In the data rows, 128 means zero.
The rows of a group all lie on one hidden flat surface, such as a line or a plane, and each surface passes through zero. There are 3 groups.
The table, row by row:
123 167 188 104 125 138 73 145 137 105 198 129
184 167 172 115 120 175 124 157 164 119 175 95
88 112 173 124 177 70 86 172 140 127 100 135
52 126 123 114 149 95 66 110 96 126 136 171
204 135 137 143 110 161 187 150 161 123 124 82
158 157 200 112 151 136 99 184 170 116 156 98
172 102 83 152 120 138 200 126 135 146 70 106
150 131 115 103 188 164 82 143 141 204 103 111
65 146 158 101 144 108 57 121 108 115 170 161
105 85 68 146 142 107 159 102 106 152 62 150
72 150 164 102 139 115 56 127 114 113 178 157
182 106 93 152 116 143 199 131 141 143 80 97
132 120 58 141 88 152 175 67 97 137 127 143
145 127 64 138 78 164 174 68 101 135 136 134
122 112 57 146 90 142 167 65 89 139 115 147
176 146 71 138 107 191 185 113 141 116 108 113
83 106 167 123 177 68 86 166 134 127 95 140
191 157 173 127 107 164 145 157 163 113 167 86
201 146 154 138 106 168 168 155 163 117 147 82
130 133 113 158 68 128 191 110 116 60 143 137
143 138 102 155 69 140 198 106 125 66 137 132
182 145 71 123 142 197 157 118 142 155 101 106
176 99 82 156 119 138 199 128 136 145 70 103
152 155 196 113 152 136 94 187 167 118 154 98
81 92 72 138 144 96 129 96 95 145 73 161
63 141 151 103 146 105 57 121 103 118 162 164
162 134 105 103 182 172 100 138 146 196 99 106
65 87 121 135 159 67 110 129 109 133 80 158
75 88 87 142 138 78 129 104 94 138 79 162
131 136 113 155 64 125 192 112 117 56 141 137
81 115 170 147 88 67 133 126 112 72 160 150
54 131 134 113 144 93 64 109 98 125 138 172
173 149 71 139 96 184 189 109 135 110 114 115
164 140 95 106 175 183 112 132 143 194 99 105
179 149 70 131 125 196 173 115 142 137 103 107
115 169 186 102 126 133 70 144 136 107 196 133
81 101 160 126 175 69 90 162 129 131 94 144
203 139 142 141 105 164 174 153 163 124 134 82
64 142 155 108 144 107 56 119 107 117 165 165
88 112 180 110 166 78 64 147 121 158 138 136
Some rows of the table again, each followed by its group:
184 167 172 115 120 175 124 157 164 119 175 95 o
65 146 158 101 144 108 57 121 108 115 170 161 t
145 127 64 138 78 164 174 68 101 135 136 134 o
54 131 134 113 144 93 64 109 98 125 138 172 t
81 115 170 147 88 67 133 126 112 72 160 150 n
63 141 151 103 146 105 57 121 103 118 162 164 t
123 167 188 104 125 138 73 145 137 105 198 129 t
164 140 95 106 175 183 112 132 143 194 99 105 n
162 134 105 103 182 172 100 138 146 196 99 106 n
143 138 102 155 69 140 198 106 125 66 137 132 n
173 149 71 139 96 184 189 109 135 110 114 115 n
83 106 167 123 177 68 86 166 134 127 95 140 o
201 146 154 138 106 168 168 155 163 117 147 82 t
152 155 196 113 152 136 94 187 167 118 154 98 o
88 112 173 124 177 70 86 172 140 127 100 135 o
191 157 173 127 107 164 145 157 163 113 167 86 t
122 112 57 146 90 142 167 65 89 139 115 147 o
132 120 58 141 88 152 175 67 97 137 127 143 o
64 142 155 108 144 107 56 119 107 117 165 165 t
How many dimensions does each group's flat surface have? Groups go in the order their names first appear in the answers above:
2 2 2
